In the rows, zero is written as 128.
Each row of Y is roughly a mix of the hidden directions of one of several groups.
Y:
[[109 181 140 120 116 122 150 154 134 124 179]
 [168 113 144 135 133 170 171 127 109 160 115]
 [ 81 159 141  84 126 147 114 145 126 153 151]
 [ 94  82  96 110 112 132 141  91 127 101 114]
 [139  73 118 116 123  98 160 109 101 102 140]
 [173 144 132 108  93 155  86 123 126 114 154]
 [157  86 119  92 106 147 112 129  94 109 102]
 [134 132  93  67 125 143 127 157 148 153 143]
 [157 121 131 161 120 130 102 136 164 184 131]
 [ 95 139 154 120 103 153 122 132  72 101 140]
 [181 117 125 160 130  94 130 152 134 128 167]
 [174 139 118  96 113 183 134 116 127 130 106]
 [132 134 146  66 153 117 132 128 137  87 106]
 [109 144 133 115 119 137 166 173 122 179 111]
 [137 138 134 183  85 119 131 161 108 104 131]
 [105 109  98  87 133 128 109 176 152 119 150]
 [111  89 123 136 186 117  99 135 157 120 137]
 [137 122 115 191 129 113  94 163 111 127 136]
 [126 120 127 166 131 190 127 100 113 111 153]
 [172 141 127 116  74 120  99 103 110 130 113]
 [ 86 163 136 150 152 107  98 144 156 100 135]
 [176 117 134 173 120 110 133 128  80 125 121]
 [146 108 134 132 120 103  67 157 160 115 136]
 [154 184 144 104 100 133  96 131 143 143 109]
 [105  77  94 109 134 154  87 118 133 115 130]
 [ 90 155 106 171 174 116 135 119 132 145 119]
 [ 94 123 139 118 157 107 149 183 154 127 149]
 [ 86 135 144 123 102  71 162 132 124 123 132]
 [105 135  82  86 120 145 107 140  88 112 119]
 [ 84 138 133 120 141 103 137 172 133 140  82]
 [131 121 157 156 168  94 120  81 142 114 143]
 [128 132 148 133  91 172 132 180 110 149 129]
 [ 81 143 113 116 109 100 136 157 132 170 153]
 [102 161 115 140  95 163 114 155  91 118 148]
 [178  97 142 137 107  98 132 148 110 141 164]
 [108 136 119 176 127 129  75 132 139 103 158]
 [123 140 127 106 103 148 191 133 161 115 147]
 [132 147 179 100 115 135 153 127 154 143 170]
 [118 141 125 131  95 112  72 175 114 131 140]
 [133 164 170 144 129 109 124  73 142 140 141]
 [160 163 110 134 120 130 146  76 103 144 102]
 [ 70 118 137 117 120 132 157 102 148 134 168]
 [141 106 118 171  95  87  97 128 132 156 115]
 [169 131 130  76 103 108 162 126 131 139 105]
 [132 120  93 149 123 100 119 158 179 161 130]
 [187 135 129 160 118 114 132 117  82 141 128]
 [171 130 127  98  74 147 124 138 104 152 128]
 [150 145 178 133  91 118 132 107  97 157 111]
 [101 148 123 129 160 109 155 103 180 131 101]
 [126 168 141  95 152 163 176 114 131 139 130]
 [ 83 123 119 180 156 106 109 127 139 128 101]
 [103  83 102 154 137 145 141 111  86 120 103]
 [148 177 127 148 113 150  98  79 131 125 136]
 [120 160 137 120 150 122  98  64 113 142 118]
 [ 78 142 121 155 122 144 139 138 169  88 133]
 [ 89 116  95 156 134 148  95 123 150  98  98]
 [158  79 129 133 111 144  84 137 122  91 128]
 [160 150 161 143 111 135  97 149 106 168 153]
 [147 137 139 193 105 115 118 134  92 115 118]
 [118 159 132  99  96 182 118 145 154 141 137]
 [ 93 141 160  69 102 141 136 121 144 114 130]
 [134  79  91 112 152 146 138 166 105 113 125]
 [124 178 124 136  98  85  94 101 128 122 132]
 [131 120 146 100 175 109 111 118 165  87 117]
 [104 150 128 134 128 124  66 145 130  99  94]
 [ 85 174 106 146 157 158 123 130 135 154 125]
 [132 123 136 146 136 129  82 172 174 149 142]
 [ 88 135 108 139 124 176 126 140  81 108 122]
 [100 105 110  76 134 150 122  95 133 106  99]
 [129 127  90 112 139 116  79 165 117 119 164]
 [ 99 139 117 164 107  95 152 124 108 164  95]
 [129 135 144  86 169 116 150 100 142  86 124]
 [106 178 133 137 111 136 174 119  89 139 126]
 [111 107 118 149 193 135 126 103 154 108 137]
 [139 119 143 116 154  78 162 103 159 143 105]
 [110 102 117 167 108  79 105 152 127 144 105]
 [ 81 111 152 145 125 126  86 165 150 125 113]
 [172  93 151 121 140  89 127 108 109 156 109]
 [109 136 136 126 143 115  70 100  82 124 118]
 [148 147  97 166 115 107 119 155 144 123  79]
 [105 105 144 169 156 118 109 137 123  82 157]
 [108  95 120 149 173 132  87 130 124 138 165]
 [100 130 147 107  85 122 145 109 108 123  76]
 [121 159  82 113  99 117 122 107  90 103 108]
 [138 151  79 130 121  76 118 112 150 104 139]
 [ 65 115 148 142 147 128 120 107 109 102 153]
 [ 90  89 121 129 110 123 160  93 158 116 153]
 [164 163 159 126 111 108 160 133  86 123 113]
 [106 168 146 120  72 119  98 135 126 144 108]
 [143 152 139 186 165 154 120 120 101 122 130]
 [102 161 101 149  86 127 112 145 154 128  91]
 [160 156 156 121 147 125 110 152  70 137 129]
 [129 105 116 157 145 108  91 159 166 150 156]
 [ 91 138 145 157 104 138 118 172 159 108 150]
 [112 154 145  97  72 137 171 125 135 127 132]
 [110  90  77 115 109 124  99 148 157 144 131]
 [125 142 146  94 116 106 125 193 149 146 125]
 [127 168 138  87  99 123 173 148 109 141 135]
 [145 124 129 192 158 150  97 134 121 122 146]
 [ 96 136  93 162 140 169 123 126 111 102  97]
 [141 170 116 124  88 126 131  97  88 136  99]
 [159 146 149 136 146 151 174  83 143 118 115]
 [173  92 144  92 149 113 134 120 163 119 147]
 [113 114 138 180 148 106  76 139 118 111 125]
 [159 127 136 161 153 159  86 129 144  96 106]
 [105 126 126 133 101  91 179 120 162 145 150]
 [135  89 133 149 149  96 113 108  85 106  99]
 [110 118 130 160 174 107  86 146 100 133 146]
 [106  91 145 148 161 146 103 104 154 107 161]
 [102 115 125 160 110  77 164 120  97 118 134]
 [117 101 108 185 140 139 120 101 123 157  98]
 [136 157 116  93 106 124 184 118 138 162 119]
 [173  90 123 137 134 137 102  85 139 109 153]
 [131  92 112 179 139 112 135  78 126 125 142]
 [116 108  65  97 155 147 136 145 137 113 122]]

One row of each group comes first, with its name. Which group is each row after those in?
[118  70 111 140 140 103 155 107 103 120 102] : R
[122 150 114 140 148 158 119 115 184 116  88] : Q
[167 126  71 102 127  96 111 144 123 135 138] : W

[ 92  94  73 133 117  95 137 122 141 134 112] : Q
[156 105 124 153 153 174 130 102 148 165 138] : R
[ 96 144 114 105 143 139 169  95 168 153 127] : Q
[141 149  94 155 107 127 109 165 103 101 165] : W
[152 155 128 167  99 131 126 115  71 124 114] : W
[114 174 115 144  93 145 178 121 112 141 121] : Q
[161 112 129 147 106 111 127 125 145 192 108] : R
[146 127 126 169 140 145 145 104 154 175 160] : R
[151 142 166  97 108 175 135 127 140 137 164] : Q
[ 99 105 105 163 122  71 117 145 124 114 114] : Q
[157 110 134 125  90 105 112 172 145 165 144] : R
